(in the rows, 128 means zero)
Each path is a new rotation, seen through one point. The rows after it are directions, each followed by how far the rotation turns it, in deg/step (0 if it stays put).
Each turn is a multiple of 5 degrees from 10 to 175, or 0.

[141 133 141 126 132 132 123 128 131 131 117 120 123 127 130 137 129]
[134 139 129 131 127 114 128 126 133 121 133 123 120 131 125 142 127]
[143 136 132 134 125 131 116 133 124 135 126 120 121 131 128 131 135]
[126 131 137 134 129 122 115 126 138 121 127 123 124 135 121 140 130]
[139 139 133 129 120 136 117 131 132 125 136 128 119 128 136 133 128]
[130 126 138 131 131 120 117 132 129 131 123 134 121 135 132 144 128]
[136 142 135 124 130 130 120 126 138 129 125 121 119 121 132 134 121]
[143 129 135 129 126 120 131 130 127 126 127 125 123 134 129 146 132]
[133 144 128 134 131 121 116 129 128 133 127 121 117 128 124 130 128]
[139 127 138 131 125 131 118 127 135 123 127 117 129 135 125 140 134]
[129 141 131 135 123 123 117 128 129 121 135 133 114 134 128 134 128]
[135 128 136 129 128 132 111 135 132 136 125 126 126 130 135 139 131]
[130 136 141 128 130 122 124 123 137 120 125 131 116 130 129 138 120]
Directions:
[126 127 131 126 130 130 127 125 134 126 125 124 130 126 126 127 126]	125

[126 130 129 121 126 120 122 134 129 139 117 131 127 139 121 125 132]
[126 132 122 131 131 122 115 127 129 137 122 120 133 133 119 123 134]
[129 134 127 127 133 123 122 125 131 136 120 132 120 136 122 115 134]
[129 136 118 131 133 119 129 131 125 136 123 123 127 133 124 124 140]
[128 133 128 130 133 129 130 131 133 132 114 131 129 138 117 124 138]
[127 135 122 132 131 120 119 138 134 129 123 131 127 129 121 126 141]
[120 140 125 130 134 129 125 123 131 129 118 132 128 127 121 120 139]
[121 139 124 123 126 118 128 135 127 132 122 135 125 130 125 126 140]
[116 135 126 128 127 126 126 128 128 133 117 126 137 131 118 129 138]
[120 131 131 126 124 121 116 132 131 134 122 137 126 132 120 123 135]
[118 136 123 131 127 121 119 123 123 137 126 125 130 128 122 120 136]
[123 132 131 127 126 123 130 126 124 139 121 134 123 138 121 118 135]
[125 130 122 135 125 120 125 134 124 138 126 123 131 136 119 125 139]
Directions:
[134 125 127 133 131 128 130 128 128 130 129 125 125 132 127 125 129]	35
[128 128 128 126 126 127 136 130 125 130 125 127 130 132 128 132 129]	90
[124 124 127 128 130 132 128 131 126 125 127 125 123 128 130 129 125]	0
[126 128 131 129 130 134 130 122 129 128 124 128 130 129 126 126 127]	160

[123 128 137 126 119 121 133 124 119 134 127 128 125 129 115 116 127]
[122 122 141 130 127 126 136 130 122 128 127 142 133 133 131 129 139]
[135 126 128 118 128 121 129 120 127 115 134 137 135 128 127 117 135]
[118 135 132 132 122 118 123 126 129 127 134 126 140 137 116 124 131]
[118 131 140 129 124 128 144 131 130 123 127 129 135 119 124 121 130]
[123 136 128 117 133 125 139 129 117 117 131 136 128 134 126 129 135]
[126 136 133 127 125 122 127 118 123 130 130 137 125 134 121 110 126]
[117 120 139 129 114 127 130 128 120 130 125 133 137 133 128 125 136]
[136 123 132 125 128 120 142 124 129 119 132 138 135 128 122 127 138]
[120 133 132 123 135 116 120 129 127 123 138 129 135 133 119 119 136]
[116 139 137 133 120 129 134 124 133 124 128 133 139 126 129 119 126]
[124 131 131 119 121 127 143 129 115 116 126 126 131 130 122 129 132]
[127 133 133 128 134 121 136 125 123 133 131 140 122 135 116 119 133]
Directions:
[131 123 129 127 126 128 127 126 124 132 126 132 124 131 129 127 129]	60
[127 128 126 131 119 129 128 126 128 128 126 124 130 129 126 128 126]	100
[124 129 132 127 127 124 126 127 129 135 129 128 129 126 129 128 124]	115

[120 140 131 127 138 123 122 139 133 131 121 134 123 125 124 133 128]
[127 139 131 121 131 121 117 130 134 125 125 137 128 115 132 132 133]
[126 135 127 117 134 125 117 118 134 125 123 130 124 120 135 119 127]
[118 140 130 120 135 132 126 123 135 136 121 128 125 130 129 117 128]
[123 141 138 121 129 136 128 133 132 140 127 133 127 121 125 125 128]
[136 137 133 121 132 138 121 131 129 128 123 135 125 115 122 129 126]
[134 136 124 122 137 139 114 128 133 126 118 128 126 128 130 130 131]
[122 136 124 121 130 135 115 132 134 138 126 124 127 129 139 130 130]
[117 134 122 123 128 134 121 134 129 137 130 127 125 113 131 126 123]
[121 134 123 127 132 138 126 132 125 125 119 131 131 113 127 119 130]
[125 135 134 121 128 140 122 132 123 122 117 129 134 126 135 122 133]
[122 133 133 114 128 140 116 133 123 126 130 127 127 132 131 126 122]
[117 129 125 121 131 137 116 138 130 128 131 127 123 127 117 126 127]
Directions:
[128 128 133 127 123 127 128 130 129 131 129 127 130 128 132 129 134]	115
[124 125 126 127 127 128 127 127 132 133 131 124 125 129 126 124 129]	80
[124 131 127 127 127 128 129 130 127 131 134 132 130 128 126 132 125]	95

[130 134 119 126 128 125 137 130 125 122 130 124 136 142 119 123 132]
[121 137 123 124 125 128 132 126 114 130 131 125 136 125 127 125 115]
[134 130 118 126 132 124 138 132 120 131 134 128 130 139 118 122 130]
[124 138 124 122 122 127 133 127 120 120 128 122 143 130 128 124 121]
[125 133 118 128 133 127 136 129 117 137 134 129 126 134 117 125 122]
[136 134 122 121 124 125 135 129 119 121 130 125 142 132 127 120 129]
[116 137 121 130 128 128 134 128 120 130 133 124 131 136 119 128 117]
[139 131 120 119 131 125 136 129 115 130 131 131 136 127 125 120 127]
[121 135 123 131 123 126 134 129 122 122 131 120 137 141 121 126 125]
[129 136 119 120 131 128 135 126 116 134 132 131 132 123 124 123 117]
[131 129 123 129 126 123 135 132 118 124 131 123 136 143 121 121 132]
[123 142 121 123 126 129 135 126 121 127 131 124 137 124 126 126 115]
[132 126 119 126 132 125 135 130 113 131 132 130 129 140 119 122 128]
Directions:
[122 131 132 133 126 127 128 129 127 129 129 124 131 125 129 129 127]	145
[122 129 126 126 128 130 127 125 129 126 125 131 127 128 128 130 123]	140

[134 132 121 118 130 126 128 125 116 132 120 132 121 120 127 116 133]
[137 138 130 121 133 133 127 126 124 137 123 120 124 132 130 113 133]
[130 136 137 131 128 126 124 129 119 139 121 129 130 123 126 117 139]
[127 135 122 134 124 127 124 135 128 136 124 116 127 124 126 115 139]
[130 122 123 130 117 127 121 129 114 135 126 124 128 126 130 117 138]
[133 132 130 128 115 128 122 124 124 128 129 114 120 129 137 120 135]
[125 133 136 127 112 123 119 127 124 130 126 132 119 126 129 118 130]
[129 134 125 129 116 123 132 129 129 127 123 121 115 122 124 114 125]
[136 128 127 116 118 120 128 129 119 128 121 129 124 131 121 116 128]
[138 140 128 117 128 124 128 122 122 124 121 121 121 123 128 121 135]
[127 140 128 117 130 127 120 127 124 135 122 132 124 128 125 114 131]
[130 136 127 130 131 130 134 124 122 139 120 122 127 120 126 112 132]
[133 131 129 125 123 126 126 133 123 141 122 122 135 134 126 116 139]
Directions:
[127 129 128 125 130 132 124 123 126 127 130 129 125 128 134 128 127]	80
[127 125 130 126 126 127 125 128 124 130 128 136 130 129 126 128 128]	170
[127 126 129 131 123 127 124 127 127 122 130 125 126 128 125 128 124]	35
